The same turns and mirrors carry the whole set onto itself and the rows of a family onto each other. Which other rows belong to the same family as each row named below? List them in the order they appear above.
These 32 rows form 4 families of 8 rows each.
Q852: [-21   1  -4 -23 -12   8   0  -4   2   2  -4  27   6  30  12  16  -8 -11
 -11  26  -4  11  -5  -8 -32]
Q384: [  2  13  -7 -23 -10  19  17 -29  -1   3   8 -27 -19  12 -26 -30  -5   8
  -9  -8   8   4 -17   5 -13]
Q371: [-20  22  -8 -13 -12   2  -5  -2   0  -1   3  14  -3  26 -23  17 -15   8
 -31  -1 -16   7  -7  13 -25]
Q956: [ -7   5  36 -28 -15 -18   8  18 -18   1  -4  -3  -5  -7   4  -5   5   9
  -6  -6  -1 -11   1  -8  15]
Q391: [-20  19  27 -31 -16  -2  -1  21   2   8 -10  11   7  16   3  -2   2   3
 -13   7 -14 -20  -5   4  -9]
Q601: [ -9  19  10  -3 -21   8   2 -25 -16   6   3   6 -18  12 -30  14 -16  -9
  -4 -16 -11  33 -18   0 -19]
Q135: [ -9  25  38 -29 -29  13  -7   3 -10  -1 -15   6  -7  21 -13   3   6  -9
  12  -1 -15   4 -13   1 -21]
Q635: [ -8 -15  -3 -13 -13  -8  22 -16  -4  -6   1  13  -4   4   1   2   5   0
   4  34  22  20 -10 -28   4]
Q699: [-13  18 -11  -1  -5   6  19 -26  13  23   4  10  -2   7 -13 -26 -18  -2
 -26  -2   5   1 -24  -4   2]
Q364: [ -6  13   2 -13   1 -10  -1 -13 -26   2   8  -3 -18   0   4  -9 -21   1
 -36 -37   2   6   4  -1  -2]
Q771: [ -7  19  34 -14 -30 -11   1  -3 -11 -14 -15  21  -8   7 -17   4  11   0
  10  10   2  15 -14 -18   8]
Q254: [ -6  14  29 -31 -20  12  19   0   7  16  -8  -9  -1   7  -7 -29   8   1
   9   9   1 -15 -20  -4   3]
Q606: [ -2  27  20 -36 -20   6  -5  -5   2 -21 -16   5  -7  21  -6 -28  17   7
  -3  10  10 -11  -8  -9  -8]
Q309: [ -6  -5 -26 -14 -27  17   5 -16  11 -10   5  -5   6  12 -21   9   7   2
 -12  19   1 -16 -32   7  -1]
Q372: [  4  -6 -13 -18 -31  11 -11 -14 -20 -31   6 -12 -13  10 -21  29   9   0
  -5  -4  -2   1 -17   6 -11]
Q650: [ -6 -14  -4  -1 -23  14  12 -16 -10  21  11  -9  -1  -9  -3  15 -12 -20
  -5 -15  -9  -6 -32   3  10]
Q660: [ -4   0 -13 -22 -20  27  -9 -14  -8   6   7 -14  -2  11   6   6 -10 -18
 -20 -22 -12 -21 -21  16 -18]
Q756: [-12  -3  -5 -21  -3  11  16 -21   5  19   0  14   2  12  29 -25 -11 -19
 -12  13  14   0 -11 -19 -10]
Q755: [  3  14 -20  -9 -25  22 -16 -39  -6 -17  -3  11  -8  17   0  -6  -2 -24
 -15 -15   6  -2 -29  -4 -12]
Q992: [  3  20 -14 -20  -6  -7  -3 -23 -10 -29   5  -2 -21  13 -17 -19  -1  18
 -32  -9  18   6   1  -5  -7]
Q560: [ -3  -4  -9 -32  -5  -8  -4 -10 -13 -30  -1  10  -9  21  18  -3   6   3
 -18  16  22   6  11 -18 -19]
Q735: [-14  18  32 -11 -19  -8  12  -3   1  16 -14  24   4  -1   4 -19  -1  -9
  -1   2   2  -3 -19 -19  19]
Q8: [ -7 -10 -25 -10 -13  -6   0  -7  -1  -8   9   3   6  -3   7   4  -3   1
 -35  -2   7 -26 -16   0  18]
Q105: [-14 -25   8 -29 -10  -4  19  11 -14   5  11 -10  -2   7   5  23  -3   6
   0  23  -1   6   3  -3 -14]
Q971: [ -8  -9  12 -25  -2  -1   2  -8 -29   8   4   5 -11   6  35   5 -15 -19
 -12 -12   4  11   8 -14 -18]
Q308: [ -8   2 -16   5 -23  -7 -13 -20 -15 -15  -1  27  -2   2   4  23  -7 -17
 -25 -13   1   3 -19  -9   9]
Q677: [ 12 -14  -7  -8 -22   3   3 -28 -25 -16   8 -17 -18 -13  -6   4   3  -9
  -4 -19  13   0 -22  -9  16]
Q720: [ -6  -6  14 -19 -19  17  12 -25 -18   7   0   4 -13  14   4   8  -7 -24
  18   9   4  33 -13 -17 -24]
Q196: [-13  -2   1 -20  -6  -7  12   8 -14   9  16 -19 -11   2 -19  14 -13  20
 -26 -11 -11  -2   1  15  -6]
Q40: [  3 -14   2 -42  -9  20  18 -17 -11  -1   6 -26 -14  13   9 -16   5  -3
   8  13  15   3  -4  -9 -24]
Q572: [-11   7  -3   6 -17 -12  20 -20  -3   2   5  10 -11  -3 -35   5  -9  10
 -11   7   7  26 -20 -11  14]
Q218: [  1  25  35 -28 -16  -6  -8  -6 -23 -15 -14   8 -15   7  11 -21   6  -7
  -3 -20   7   0   0 -17   1]

The rest of the family of Q196: Q384, Q371, Q601, Q699, Q364, Q992, Q572
The rest of the family of Q755: Q309, Q372, Q650, Q660, Q8, Q308, Q677
The rest of the family of Q956: Q391, Q135, Q771, Q254, Q606, Q735, Q218

The same turns and mirrors carry the whole set onto itself and the rows of a family onto each other. Which other rows belong to the same family as each row named below? List them in the order they appear above.
These 40 rows form 5 families of 8 rows each.
Q282: [  0  -9  -9 -29   3  15  27  -6  11  -4  10  10  -2 -17  11 -13   8   1
  -8   0  18  18   1  13  11   8]
Q658: [  8  -9   2 -11 -11   0 -19   2  -6   9 -27   2   3 -25  -2 -21  11   9
  17  -4  17 -20 -33   0  11   4]
Q241: [-20  -4  -4  14  26  12  -9 -20   6  -8  11 -10  12   1  -7 -13  24  -5
  -7   3 -11  14 -10 -13   2 -21]
Q794: [  7 -13  12   6   1 -16  -9  -1 -22  21 -10   6 -12 -32  -1 -18   9  -1
  -5  19  -1 -14 -33   3  -4  21]
Q307: [-10  10  10  15  -3  21 -21  -8   4  19   9 -12 -26   0  12  -2  12 -14
  -2 -19 -15 -19   6  -5 -20   6]
Q955: [  6  -7  15   1  15   5  -3 -20  -2 -10  18  28  17  -7  16  16  -7 -31
   8  -8 -19 -10 -22 -19   2  11]
Q289: [ -4  -9  10  28   2   0  -4 -23  19 -23 -12  28  14 -17   9   5   1   1
  -6   3  -7 -24 -19   9  13  23]
Q877: [ 11 -24  -1  -9 -11  -2  27 -17   3   4  12  17 -24 -19   7  -5   5   8
   3  -8   9   0   1   5  13  18]
Q603: [  1  -3  -3  -1   1  -2  31   6  -3   3  20   6  -6 -17  24   5  17   2
  -2  17   4   5 -13 -10  14  -1]
Q352: [ -6  -3   8  -9  -2  13   3  -2  -4   1   2  21 -20 -11  12  -5   5   3
 -10   7  30 -18 -30   0   3  37]
Q643: [-23  -4  17  -1  -9  17 -15   3 -13  12 -18  -4  -9 -11  23  -3   5   4
   9  -4 -28   1 -21 -14 -13  -2]
Q13: [  4  -8  -5  20  15  17 -13  -8   7  13  -4   0   0  -5  -9 -25  23 -28
 -22  -3 -10   5  -4  -6 -28   2]
Q589: [-10  -5  -5  -6   9   4  -6 -10  27 -27  -9  11   7   4  14 -10  -4  -1
   4  31   1 -22 -25   4  20  11]
Q950: [  2  -7  -7   1  20  28   0  -4   0   3  -4  -6  11  -6 -22 -31  16 -12
  -6  -9  18  11   3  -5   3  -8]
Q77: [  9   6 -12 -21   3   5 -33 -28  10 -12  18   8  14 -28   7  -3  -1 -15
   9 -17   2  -9  -8  22  -5  -1]
Q718: [ -5 -11  -4  21  13  25 -13 -30   8   3   3   0  -8  -7 -29 -24  10   2
   2 -20  -4   4   4   1  -4  -4]
Q79: [  4  -5  10   0 -14  -7 -22  10   5  -7   9 -11 -18  -5  11 -15  -1   0
  -2 -10  -9 -25  11  37   5   7]
Q828: [ -5 -20  13 -19  -5  15  -2  -6 -18   7 -22   0 -19 -26  23  -3  -2 -11
   3  17  16  -9 -14 -19   0   2]
Q776: [ -7   4  -1 -13  16  -6 -30 -18  21 -16   4  -2  17 -40  21  -8  -3 -11
   5   9 -17 -11  -9  13   1 -10]
Q169: [ -6  -4   2  -6  15 -11 -33 -41   0  -1  16   7   5 -31  -1  -6   3 -21
 -16   7 -17  -1  -8  16 -16  11]
Q189: [  7  -5 -12   3   0   4 -23  13  -6 -10   5 -22  -3   5  20 -15   1 -19
   2  10  -3 -24   9   7  -5 -18]
Q996: [ 13  -5  10  -3   3   6 -13 -10  20  -5 -22  31  16   5  -6  -1  -3 -26
  -5  11 -10 -21 -18   1   5  30]
Q809: [ 27 -18  12  -3  40   2  12 -14   2 -11  -7  11  18  -2   8   2  16 -12
  10 -20  -1 -10 -17   2  -9  -6]
Q482: [ -4 -17  24  -5   8  -7   7 -25  18  -4   6  21 -13  13  13  -1  12  -9
   0 -11  -7 -23 -30 -10  11  31]
Q261: [ -2  15   0  -1  18  -8 -19 -23   7 -11  39  -3  -1 -10   9   7  -2  -7
  12   8 -15 -22 -10  22   7   1]
Q360: [ 15  -5  25   9  29  -1  26  -3  -8   2  16   2  12  -3   2   7  20  -5
   4 -20 -17   1  -4  11   5  -1]
Q757: [-11  -3  15   2  -1 -18 -17  -6 -11  10 -12 -17  -9  -6   0 -10  15  11
  12  18  -3 -30 -16  -8  24  -1]
Q851: [ 13  -9   9   1  11 -14 -15  16  -4   1 -14  -6  10 -36  14 -21   4  -6
  13  12  -3 -26 -28  -4  10  -8]
Q84: [ 15  -7  15 -10  22   3  10  -8  -8 -13  14   8  11  23 -11   9  17 -13
   3  -4  14  -7  -9   0  21  -2]
Q140: [ -2  -4  14  11   2  -4 -23 -13  24 -17  -8  12   3  -3 -14 -12  -3  -4
  -3   4   2 -35  -4  12  28  21]
Q670: [-20  11  23   7  11  12  14 -17   9  12 -17  -3   6 -17   2  12  22  14
  -5  -3 -17   5  10  -3  11   1]
Q220: [  8  -7   5 -14 -15   7 -24  11   0   8 -15  -2  -7   4  17 -10   3 -16
  -5  -5 -27  -6   3  24 -25   7]
Q358: [ -6   8   5  -6   9  23   5 -11  13  10 -33  -2  -3 -28  22  13  16  12
   3  -1  -1  -2   8  -1 -16  -6]
Q306: [-13  -9   3  -8  13  13 -37 -23 -12  -7  14  -6  -6   7   1 -15  11 -20
 -20 -20  11  -7   0   3 -20   5]
Q602: [ -1 -12   6  -7  35  29 -18 -27  -1 -20  15   7  -1 -11   5  -8 -11 -26
   6   1  -3  -1 -28   7 -19  -3]
Q866: [  3 -20   0 -14  -4  -5  23 -11  19   5  -2  21  -9 -15  22  -8  19 -13
 -23  12  -3   8 -15   2  -6  26]
Q837: [  3 -18   8  26 -14  -5 -19   2 -13  -7  -5 -11  -4 -11  24  -7   9  -1
  -7 -18 -18 -17   7  20 -13  -6]
Q204: [-21  19   6 -13   0  29  -1  -1   4   4  -4 -10 -12   4   2  10  16  17
   2   8   4   7   4  14   3  -5]
Q329: [ 26 -12  26 -15  23   5   3 -19 -12   3  12  16   1  -1 -15   6   5 -23
   7  -7 -16   4 -21  23  -9  11]
Q646: [ -7   5  24 -16  -5  18  -8 -20  -7  26 -30   2 -12 -19 -11  12  10  -3
   1  12  -9   6   3   2  -3   8]

The rest of the family of Q658: Q289, Q877, Q77, Q718, Q809, Q358, Q837
The rest of the family of Q482: Q307, Q955, Q352, Q643, Q828, Q306, Q602
The rest of the family of Q189: Q241, Q603, Q589, Q261, Q757, Q84, Q204
The rest of the family of Q996: Q794, Q13, Q169, Q220, Q866, Q329, Q646

